In the rows, zero is written as 100.
A single turn carries every row of the set below to another of its rows. Some are shown first; where does it send the rows asked next?
nev: 79	99	116	88	112	77	103	98	97	94	101	107	121	76	97	150	103	102	110	87	105	110	123	94	107	108	96	99	108	87	121	107	84	89	110
dit: 86	99	111	88	109	88	102	119	81	128	135	84	105	108	138	130	111	101	87	87	124	99	111	92	113	77	124	81	94	72	85	89	111	69	113
Sav: 84	90	140	85	103	97	94	126	86	107	104	120	111	99	114	99	99	131	101	59	119	94	111	113	105	88	125	86	109	95	86	116	111	80	107
segap: 86	92	116	109	105	87	86	90	130	114	140	110	95	94	87	116	107	105	82	57	109	105	115	120	93	86	107	116	98	99	73	109	110	74	100
libu: 78	105	130	101	115	96	104	110	79	114	106	108	82	102	126	137	121	114	103	89	121	96	108	111	100	96	109	92	77	78	107	134	92	90	110
fono: 87	101	111	104	106	96	95	90	94	111	120	106	104	83	83	135	104	102	98	97	106	93	88	89	106	63	106	93	102	95	74	69	115	69	108
zufi: 74	103	121	87	105	89	88	125	78	111	118	97	106	84	126	127	92	101	106	80	118	86	141	93	126	104	102	93	100	87	73	101	123	94	83
Siver: 92	93	113	108	104	89	79	102	93	125	137	117	106	96	110	145	112	106	107	36	108	113	113	109	126	99	109	99	113	75	109	100	105	80	107
Lem: 74	96	122	107	104	78	78	76	98	106	116	125	100	110	115	128	116	97	95	57	117	107	112	119	74	78	92	87	100	96	95	120	100	64	86
Vab: 82	98	129	96	93	77	95	79	91	105	117	119	103	89	100	125	106	117	117	77	107	102	146	108	84	97	121	87	76	84	95	117	90	65	82
Sizom: 91	88	111	106	118	69	97	96	97	109	122	94	118	127	92	114	126	99	115	70	99	92	116	104	104	74	81	65	101	94	100	102	95	65	97
Seson: 93	100	120	97	106	80	98	98	129	117	134	98	101	92	93	110	101	106	91	96	107	96	137	102	107	86	135	84	90	95	80	83	110	90	102
vemin: 88	97	120	89	112	92	91	113	94	106	119	106	135	96	139	99	110	114	111	94	108	79	110	124	103	74	101	72	88	103	88	107	104	83	100
Roro: 92	102	115	99	118	106	89	71	94	103	136	114	114	92	76	145	111	102	82	70	110	91	115	106	94	87	108	96	93	86	70	128	134	102	101
mib: 87	104	98	86	110	95	92	60	77	110	133	104	111	112	92	138	109	104	82	72	96	93	117	94	107	68	96	85	110	75	70	106	127	88	104
bube: 80	94	123	99	109	87	97	94	109	102	94	118	123	115	72	131	101	109	93	72	93	101	129	89	80	78	103	80	83	69	74	108	122	82	95
nege: 99	100	97	88	105	84	80	114	106	90	123	97	144	85	93	132	98	103	111	93	105	115	123	105	98	99	107	89	88	78	88	100	84	85	95
tuke: 77	97	121	85	100	74	121	109	111	134	126	108	127	88	123	134	116	118	126	91	102	79	128	102	108	81	93	95	96	98	89	104	118	88	100
Zam: 77	100	118	98	107	80	85	105	94	120	132	115	84	122	121	131	132	88	90	80	113	86	98	99	92	86	78	87	91	95	96	128	118	94	111
Pul: 75	106	113	85	126	109	77	111	102	124	116	118	117	74	93	126	111	114	122	92	135	92	126	108	113	94	118	83	82	101	85	87	105	74	104
nepi: 102	101	108	113	105	84	101	120	105	115	143	107	110	104	96	134	139	98	109	71	90	100	131	109	97	92	82	101	96	72	101	117	112	101	95
damum: 91	92	112	93	109	105	94	109	107	96	78	106	103	98	136	121	116	107	106	89	105	94	140	97	109	73	104	91	98	68	99	109	110	91	102
peb: 84	100	109	95	116	108	102	77	94	106	122	101	108	99	89	139	121	96	76	87	112	91	89	96	87	74	97	81	111	76	80	131	128	94	109
leme: 87	92	109	94	109	98	99	124	64	83	107	108	108	95	104	146	121	108	97	89	111	113	111	79	110	95	103	96	93	90	115	84	109	80	104
tadu: 85	99	107	86	111	100	88	57	76	109	122	109	110	98	92	153	112	105	97	64	114	104	92	112	103	77	104	82	101	82	69	128	112	75	101
lafu: 87	89	103	89	103	90	77	97	104	132	158	98	101	118	111	128	121	101	92	64	111	95	117	94	107	79	93	103	91	83	81	96	126	66	121
tunov: 88	83	114	120	113	93	90	118	103	97	132	108	105	89	93	115	113	94	89	57	116	95	82	105	104	98	112	71	103	105	105	106	107	73	99
pif: 86	90	106	76	115	95	80	95	80	93	115	115	104	99	114	144	114	110	93	71	95	109	132	120	101	102	87	80	87	70	74	133	96	106	102
zovi: 100	96	122	92	118	86	84	130	89	99	108	92	130	120	83	131	102	109	98	86	115	109	116	84	124	92	114	95	94	88	84	90	100	93	109
Ful: 82	91	113	84	88	105	108	117	104	119	117	130	96	87	112	132	118	143	120	68	109	105	128	107	102	87	117	99	99	88	95	92	126	83	101
lifu: 82	97	115	79	100	84	115	119	97	117	88	119	115	76	94	114	118	100	112	83	110	93	117	93	98	76	116	95	92	84	76	117	85	59	104
zaba: 88	86	127	87	123	103	83	95	76	113	138	93	114	71	118	154	115	96	92	86	132	90	107	98	107	94	96	96	117	85	86	111	107	87	123

Pul moves to -> lifu
vemin moves to -> tuke
Now these:
Seson moves to -> Vab
pif moves to -> zaba
tadu moves to -> peb
nepi moves to -> Siver
Lem moves to -> Zam
zovi moves to -> nege

